In the rows, 128 means zero.
One turn moves each row of this set onto another row. After a few examples, where does it send each row asked below?
Q396: [103 104 144 127 138 148 146  73 138 130 117 108 133 140 153 119 103 131
 135 147 136 107 129 134 127 121 135  89 121 148 125 136 112 166 143 135
 127 118  98 135 139 122 110 120  96 122 135 100 106 125 135 132 144 133
 106 103 138 120  85  98 110 115 126 143 148 151 110 144 154 152  92 124]
Q650: [157 136 125 127 125 133 124 144 140 135 107 127 131 118 138 111 123 123
 130  91 161 119 151 127 135 123 121 133 127 154 136 113 146 134  96 143
 143 145 145 172 119 113 115 167 123 148 114 125 146 122 123  98 120 133
 159 112 135 148 126 140 135 130 169 116 114 116 141  86 116 132 141 138]
Q250: [108 107 153 127 140 148 136  95 140 146 138 110 130 131 163 104 102 133
 131 147 144  97 127 113 125 116 140  92 115 160 110 139 116 143 126 131
 133 130 114 137 151 105 108 112 116 115 118  99  92 123 129 135 127 136
 124 112 152 136  76 102 110 127 140 142 150 161 102 123 140 146  89 115]
Q925: [154 140 145 119 112 107 111 163 130 115 130 135 145  96 116  91 131 119
 133  95 157 130 143 128 138 131 104 132 133 142 129 111 140 130 100 143
 129 140 137 150 104 123 114 167 122 140 132 108 130 128 128  73 123 128
 147 133 126 134 129 141 142 128 161 121 114 127 139 100 130 118 148 115]
Q447: [156 130 129 117 147 136 132 135 134 113 128 120 158 118 123 121 129 126
 122 115 137 147 150 144 162 163  93 118 139 118 154 102 128 156 131 128
 117 115 118 143 100 152 113 127 129 139 152 112 130  99 151 114 157 124
 121 107 120 130 143 133 116 134 156 107 115 108 136 126 177 126 147 113]
Q920: [163 131 117 127 167 153 140 130 146 138 127 115 147 126 145 130 123 128
 116 120 148 135 152 132 149 159 113 121 135 136 154 111 137 143 117 122
 126 121 130 158 114 133 110 121 142 138 118 130 133  98 142 138 150 131
 136  89 139 157 137 135 103 141 174 111 115 105 132 101 164 137 140 120]
Q844: [ 98  96 161 115 128 124 128 110 136 146 154 112 119 114 157  89 105 136
 120 133 138 108 112 107 128 121 116  96 110 158 111 136 117 141 141 134
 136 127 112 123 137 123 105 111 113 100 121  94  77 136 125 107 116 130
 115 130 146 118  85 103 118 138 132 140 154 154 114 137 133 129  89 103]
Q423: [ 76 105 116 120 124 155 136  81 158 119  90 114 131 139 124 134 120 111
 133 176 135 101 109 121 131 128 130 111 146 141 139 124 122 143 152 130
 123 100 116 104 123 150 131 135 113 109 143 126 109 136 143 126 120 114
 150 123 165 122  84  89 145 128 132 138 122 153 117 127 140 155 100 127]
Q320: [150 146 133 156 148 145 151 160 153 143 101  88 153 115 136 122 135 104
 138 110 152 153 133 113 131 144 135 128 127 171 158  96 159 143 122 124
 147 123 132 140 113 130 141 134 142 149 127 130 137 102 116 121 137 141
 122 106 156 138 111 126  96 131 166 134  94 113 159  97 146 131 142 115]
Q928: [133 141 145 124 110 103 134 160 131 147 133  98 152 113 122 118 125 119
 123 105 135 146 131 113 149 139 104 149 138 149 152 107 127 129 102 120
 127 137 126 121 100 142 146 136 130 154 150 116 137 118 123  73 111 130
 123 129 130 107 136 145 135 125 155 111 116 117 147 117 142  93 165 119]
Q981: [ 94  93 152 115 127 123 138  89 133 130 134 109 123 124 147 105 105 133
 124 133 132 118 113 126 130 126 111  93 116 147 125 136 112 166 156 139
 131 113  98 124 125 141 108 120  93 105 139  93  91 136 130 105 134 127
 100 122 131 104  96  98 119 126 118 141 153 146 121 158 148 134  91 113]
Q902: [146 153 137 150 131 125 146 158 137 118 103  97 169 110 110 121 147  95
 145 109 141 161 136 119 141 146 129 130 129 150 155  99 153 148 123 126
 124 110 122 133  97 139 142 147 130 147 143 117 135 102 124 106 147 132
  99 111 137 126 121 128 103 117 144 138  95 121 151 119 165 125 146 115]
Q914: [101 102 160 124 124 112 101 120 148 128 133 121 118 148 147 121 126 141
 117 149 138 130  92 128 140 139 125 120 140 136 115 130 116 127 168 129
 116 132 106  97 134 141 124 129 135 115 160 142 130 146 128  99 118 132
 141 138 151  88 119  98 141 141 128 159 131 152 132 164 112 126  76 116]
Q454: [152 136 135 129 129 107 127 144 141 109 121 126 153  96 110 105 123 117
 132 108 160 144 138 153 118 150  96 126 151 139 157 115 141 150 121 138
 130 122 122 138  86 141 116 159 108 143 141 120 135 140 129  79 139 130
 135 118 125 130 136 137 133 121 172 126 102 117 153 120 153 128 150 106]
Q194: [149 126 140 102 131 123 114 159 124 128 140 126 135 112 130 102 134 131
 113  91 132 144 137 117 183 151  89 123 121 124 138  97 130 141 125 136
 128 128 131 147 108 151 104 135 139 125 140  99 119 101 145  94 133 124
 129 131 119 123 145 134 127 150 144 102 128 104 136 113 147 112 144 111]
Q192: [100 126 133 127 137 176 119 104 155 111 118 124 115 146 133 130 116 128
 125 157 119 109 103 123 113 122 146  94 127 154 128 141 111 154 171 109
 130 119 111 117 140 140 146 141 114  93 153 106 123 135 122 128 145 140
 138 110 144 111 109  89 119 143 130 148 127 119 111 152 111 162  94 114]
Q244: [105 104 141 131 129 127 114  98 149 120 112 118 129 161 146 144 127 137
 124 159 136 127 110 141 134 135 138 123 140 130 121 134 117 136 164 126
 104 126 102 110 136 134 130 130 126 127 160 153 145 134 133 119 135 129
 137 112 147  95 117 100 137 127 125 161 126 157 124 168 127 137  73 135]
Q163: [ 75 109 133 112 113 138 117 110 148 128 115 123 120 127 125 111 129 109
 128 164 133  94  98  92 143 120 130 114 134 146 119 127 125 119 138 133
 125 107 129 103 126 140 121 140 131  94 125 113  90 140 136 111  99 116
 156 147 169 129  85  94 148 140 125 138 134 157 109 113 122 143  98 119]
Q938: [114 119 145 139 138 135 110 106 150 131 123 122 130 165 156 140 129 133
 128 165 142 112 113 126 135 130 161 123 139 138 108 141 122 118 140 122
 101 132 113 120 146 110 125 131 144 126 137 154 142 131 130 134 128 136
 147 109 164 119 109 103 127 128 133 168 131 164 111 144 123 144  72 134]
Q817: [144 151 127 145 140 128 150 133 140 159 112  92 147 141 140 141 122 115
 126 118 143 136 139 119 141 138 141 143 145 160 162 118 132 135  93 117
 133 132 130 142 107 126 143 143 137 166 121 131 157 117 119 113 121 145
 129 103 150 134 133 144 111 116 164 121 114 104 141  96 146 124 163 132]
Q431: [135 146 127 137 128 110 151 134 136 140 117  94 159 128 120 140 124 112
 126 118 139 149 137 129 136 145 117 146 148 147 168 117 128 143 108 117
 120 120 117 127  90 143 150 139 121 160 142 129 151 120 124  92 130 133
 113 105 133 116 142 143 121 113 156 120 109 110 147 125 163 109 163 128]
Q100: [110 113 164 131 131 120  95 130 148 138 144 125 119 150 155 117 130 137
 119 157 143 118  96 114 139 135 148 121 136 143 102 137 121 108 146 125
 114 138 118 106 145 118 119 129 153 114 136 142 126 142 122 117 112 140
 150 135 168 111 110 103 131 141 136 166 134 159 117 139 108 132  75 113]
Q959: [ 98 132 142 118 122 161 106 129 147 113 151 132 123 123 127 114 123 124
 121 151 121 101 111  96 110 116 135 109 112 150 106 147 114 122 153 104
 112 127 122 115 141 125 146 133 125  79 141 104  97 131 120 113 132 126
 139 119 141 120 105  97 133 153 129 149 131 142  96 153 105 138  91 111]
Q894: [103 130 136 123 129 185 115 113 155 118 126 126 119 140 138 124 115 130
 126 154 121  96 117 108 114 110 146 103 113 155 109 137 111 133 155 105
 124 136 121 125 157 121 150 132 121  96 149 108 114 119 125 130 137 133
 150 111 145 120  98  93 130 149 134 141 128 136  99 144 100 153  92 122]
Q279: [136 144 139 134 112 117 136 173 128 128 108  99 151 102 115 110 151 101
 136  85 135 157 136  99 154 131 112 141 107 151 141  92 154 139 121 132
 127 123 130 140 104 141 142 148 132 138 140 113 127  97 122  84 130 121
 104 122 128 116 122 129 123 130 131 128 103 123 153 122 140 103 139 129]
Q141: [157 126 128 112 151 140 123 154 135 154 141 122 123 121 153 111 129 132
 108  96 143 132 139 107 170 148 109 125 117 144 138 107 138 129 112 129
 138 135 143 162 120 132 103 128 153 126 106 116 121 100 134 119 127 132
 145 114 141 151 139 136 113 159 160 104 127 100 133  89 134 122 136 120]
Q170: [ 80 109 117 120 125 159 131  92 157 131  98 117 124 138 134 128 123 110
 131 172 138  88 112 102 133 118 140 116 136 150 126 129 128 124 135 128
 124 108 129 115 134 132 127 136 127 106 121 128 101 131 138 132 108 116
 160 125 174 137  80  93 145 135 133 138 127 158 108 109 127 152  95 133]
Q306: [139 146 145 131 121 120 133 160 135 165 128  97 138 128 141 119 123 122
 123 104 141 134 131 102 153 131 130 145 134 164 143 109 130 121  89 120
 142 149 138 137 116 123 142 139 146 158 129 117 144 114 118  93 102 143
 139 127 148 124 126 145 125 130 162 112 120 111 142  89 125 106 164 123]
Q302: [141 136 135 138 127 136 141 175 146 155 105  91 134 107 139 112 139 110
 130  84 145 148 133  94 145 130 118 139 105 174 142  90 160 132 118 130
 151 137 141 147 121 132 142 136 143 140 123 125 127  97 115 101 118 131
 126 119 146 129 114 129 114 145 153 123 102 115 160 100 118 110 137 127]
Q581: [ 96 130 139 123 130 151 111 117 148 107 143 130 119 129 120 119 122 120
 118 154 118 114  96 111 111 129 135 101 124 147 124 148 113 144 170 107
 117 110 112 107 124 144 142 141 115  78 145 101 105 144 119 112 139 133
 128 120 140 109 116  92 123 147 124 155 131 124 108 164 117 150  95 103]
Q763: [155 131 115 137 142 132 139 126 152 127  98 120 137 119 133 126 116 121
 130 107 166 134 147 152 114 141 114 126 145 152 162 117 145 156 118 138
 143 128 127 160 101 131 118 161 111 150 122 136 153 134 124 105 139 136
 148  96 135 143 132 135 124 124 178 123 102 106 155 104 138 141 143 128]
Q573: [ 72 104 132 112 113 135 122 100 150 116 104 120 127 126 117 116 126 111
 130 169 131 107  96 111 139 129 120 109 145 139 132 122 119 138 155 136
 123  99 117  92 115 157 124 141 118  98 146 112  96 145 141 105 112 115
 145 146 161 112  90  91 149 134 122 138 127 151 119 129 136 146 102 114]

Q192 moves to Q894
Q573 moves to Q423
Now these:
Q650 moves to Q925
Q302 moves to Q279
Q244 moves to Q938
Q250 moves to Q844
Q306 moves to Q928
Q920 moves to Q141

